In the rows, zero is written as 128.
One turn sends every row of this set to another row. A few are shown first. Where does it send the rows asked after them?
moker: [154 133 126 119 150 125 170 106 129 122 139 130 115 157 138 141 115 139
 166 140 113 131 144 138 127 156 124 146 124 147 109  94 146 132 107 124
 119 138 123  64 139 137 114 130 127 114 109 161 155 144 165 140 126 150
 116]
fur: [132 125 142 118 146 127 159 145 108 108 150 116 101 114 123 144 123 115
 126 113 121 137 151 128 109 159 115 134 109 158  92  73 123 124 131 112
 123 141 140  57 129 141 131 152 129 108  86 135 152 157 137 117 132 129
 129]
Dizo: [120 124 124 123 164 122 117  87 101 123 137 133  82 115 138 136 106 140
  89 116 127 129 138 140 129 162 117 142 135 117  76  94 128 127 104 126
 111 106 129  94 146 141 116 114 132 129 126 148 152 144 159 136 133 131
 123]
loga: [122 129 118 126 164 120 114  90  99 119 139 131  89 114 141 133 103 136
  94 110 130 132 136 138 130 163 119 147 133 116  74  99 127 122 101 128
 106 112 126  92 144 146 117 115 124 131 124 150 152 145 162 134 129 133
 121]
dov: [139 138 138 122 164  99 152 130 121 120 124 148 107 122 134 118 122 142
 130 140 126 117 135 124 137 152 151 146 136 124 103  98 129 109  87 131
 136 125 134 109 144 120 123 151 135 119 101 120 141 152 151  95 156 113
  90]
magid: [132 125 137 118 146 128 163 146 104 105 150 116 103 115 125 145 120 121
 123 117 122 137 151 125 108 161 115 133 112 157  97  70 123 122 131 111
 120 141 137  59 131 143 134 147 123 107  86 139 152 158 137 115 131 128
 127]
vir: [126 120 128 128 137 118 160 108 114 111 146 131 121 119 139 138 136 151
 153  99 131 125 133 172 125 150 124 138 129 140  92  96 137 136 108 126
 167 121 117 135 137 134 131 130 135 137 122 124 151 145 155 137 131 127
 103]
pag: [128 128 117 118 161 123 142 127 118 109 139 131 113 104 145 132 154 145
 125 140 122 121 141 104 115 146 122 156 118 145  83  93 132 135 100 121
 145 156 110  82 128 150  85 129 119 125 148 158 151 143 158 106 129 143
 120]
Lobuf: [128 124  97 135 134 127 136 135  95 112 132 115  92 127 147 135 127 157
 134 117 141 143 156 116 129 146 149 148 131 116  84  90 129 126 125 128
 139 128 115 118 141 145 107 129 122 152 110 120 149 176 132 129 121 109
 123]
Siras: [112 118 127 106 130 116 137 123 118 118 142  98 107 131 144 143 139 146
 144 135 132 150 150 121 138 141 125 124 105 124 101  88 158 153 109 119
 105 117 118  95 126 126 147 149 140 115 112 112 124 135 175 105 122 125
 134]
mipop: [132 127 131 111 157 125 137 123 123 119 136 131 111 102 141 132 157 139
 126 139 116 124 140 110 124 143 121 163 111 146  77  95 134 134 102 125
 149 150 119  77 118 143  77 136 133 126 144 150 152 143 158 114 129 139
 122]
Sibaz: [112 121 127 107 130 115 133 122 118 120 144  97 110 128 144 141 141 145
 145 132 134 151 150 120 139 142 127 126 104 125 100  91 158 151 111 118
 106 119 119  94 126 127 147 150 137 116 111 111 125 135 175 104 122 128
 133]
saze: [107 139 129 123 142 134 142 141 131 109 139 108 123 103 114 153 123 139
 144 117 121 141 135 119 127 152 108 131 126 138  86  93 158 169 127 143
 106 119 144  87 159 119 101 112 122 118 130 130 132 157 148 109 141 135
 109]
Tepog: [138 125 140 113 136 123 121 149 112 132 130 128 114 128 142 134 103 132
 127 149 121 123 150 119 130 149 119 131 111 120 114  91 137 133 124 135
  90 120 142 139 140 133 119 120 155 123 108 138 148 145 152 152 132 129
 119]
Lefa: [130 125 121 129 136 115 154 109 112 109 148 129 130 121 143 134 134 150
 160  91 134 130 132 170 128 151 124 141 128 140  88 102 136 130 106 127
 163 128 116 131 138 142 134 130 124 135 121 128 152 148 158 132 128 129
 101]
ropur: [151 128 130 119 152 126 174 104 129 121 138 132 108 157 137 144 114 142
 163 144 112 127 146 140 125 154 124 144 126 148 113  91 147 136 109 124
 123 135 124  67 140 134 117 130 130 114 111 159 155 145 163 142 126 149
 117]
mimun: [137 131 125 118 137 120 123 154 104 122 135 126 122 132 148 131 101 136
 130 143 131 126 150 110 125 151 121 130 117 117 116  95 135 131 120 129
  84 132 132 142 145 147 124 113 134 121 109 143 149 143 153 146 129 133
 118]
gumo: [125 160 142 119 128 133 127 139 127  98 128 130 112 130 143 131 111 130
 108 110 108 122 121 131 120 145 116 149 121 130  84  79 103 137 128 142
 151 124 141  93 140 135 134 125 132 120 101 112 149 136 168 102 125 153
 102]
loti: [129 124 130 125 135 116 150 105 114 117 146 130 126 117 138 135 137 144
 158  93 128 130 130 174 133 152 124 145 122 141  86 103 137 127 106 128
 163 122 120 127 132 135 126 135 137 138 118 121 150 146 155 135 129 129
 104]
deda: [123 128 130 122 161 119 111  85 103 126 138 132  84 113 136 133 107 134
  92 112 124 133 137 141 131 160 116 147 129 116  71  97 128 123 103 127
 110 108 131  92 141 142 112 118 133 129 124 145 151 144 161 138 132 131
 123]
Viv: [123 160 139 118 131 131 126 141 125  96 131 130 111 131 144 132 109 132
 109 110 112 121 120 129 116 146 116 147 124 131  87  78 102 136 127 141
 149 127 136  95 142 137 136 124 125 119 100 118 151 137 168 100 125 153
 100]
rozu: [108 144 125 124 143 132 139 142 128 108 140 109 128 104 115 149 123 137
 148 112 125 148 135 117 128 155 109 136 123 137  84  99 158 165 125 144
 104 125 144  83 158 125 103 114 115 118 128 130 134 158 150 105 138 138
 109]
Fubiv: [136 138 133 122 166  99 155 130 119 115 128 149 109 123 132 117 121 143
 128 141 126 117 136 121 134 153 151 144 138 125 106  98 129 109  84 131
 135 127 130 109 146 120 127 148 129 117 100 122 141 152 149  92 155 114
  89]
Ris: [112 121 125 107 131 117 135 123 116 114 143  97 112 131 146 142 138 148
 144 133 134 149 149 118 136 143 126 124 107 124 101  88 158 154 109 118
 104 120 118  95 129 127 147 149 135 116 113 112 126 135 174 104 121 127
 130]
kif: [124 122 128 113 157 126 147 122 120 114 134 134 102 101 139 136 153 147
 119 149 116 115 141 107 113 141 122 151 118 148  84  83 135 141 102 122
 152 147 113  87 126 141  83 130 135 125 148 152 150 140 155 115 132 138
 118]
Fam: [142 142 136 121 164  97 149 131 120 118 127 147 112 121 135 115 123 140
 131 137 126 120 136 122 138 154 152 147 135 125 104 101 129 104  85 131
 133 129 132 107 144 122 125 151 129 117 101 123 141 152 152  93 155 115
  91]
fedi: [127 116 112 129 133 131 135 134 103 124 126 120  79 124 139 139 132 154
 130 127 131 136 157 121 133 145 146 146 128 118  83  81 134 131 127 132
 146 116 124 120 138 133 104 131 144 154 107 113 146 175 132 138 127 105
 125]
Veru: [120 157 140 118 129 135 129 137 128  95 127 132 107 130 144 133 109 132
 106 113 110 118 121 130 114 146 115 145 123 130  87  76 103 139 129 141
 151 121 135  95 143 134 138 125 132 120 102 117 150 136 167 103 126 152
 101]
kem: [108 142 132 121 142 131 138 141 133 113 139 108 124 102 114 151 124 136
 149 112 121 147 132 121 132 153 108 136 122 138  82 100 159 164 126 145
 106 120 149  80 154 120  97 118 122 120 129 128 133 158 149 109 141 139
 109]
zorav: [145 134 135 115 134 117 111 150 111 134 132 125 126 130 143 127 105 125
 134 135 126 135 147 116 137 151 123 139 105 116 107 105 136 121 119 133
  85 130 140 131 133 141 117 123 142 123 107 135 153 148 156 149 129 133
 118]
motaf: [130 120 140 117 146 129 162 144 108 108 151 118  98 113 122 145 122 120
 124 117 120 135 150 127 108 157 114 133 112 161  94  67 125 128 133 113
 122 138 139  62 132 140 132 148 127 109  88 137 153 157 138 118 133 128
 128]
zom: [154 128 134 117 152 126 171 104 129 125 136 131 111 156 138 140 118 137
 163 142 110 129 143 141 128 154 124 147 122 148 111  94 145 134 107 126
 120 136 128  63 137 134 113 133 134 112 111 158 154 144 164 143 127 150
 117]
ror: [137 126 112 130 133 126 124 134 103 129 131 114  94 124 140 133 133 146
 138 113 133 147 155 123 141 149 150 156 120 116  75  98 132 120 123 132
 140 124 127 109 131 139  98 138 135 155 105 111 150 175 136 132 122 109
 127]

fedi moves to ror
kif moves to mipop
Where do these go?
moker moves to ropur
rozu moves to saze
Tepog moves to zorav
loga moves to Dizo
Lefa moves to vir

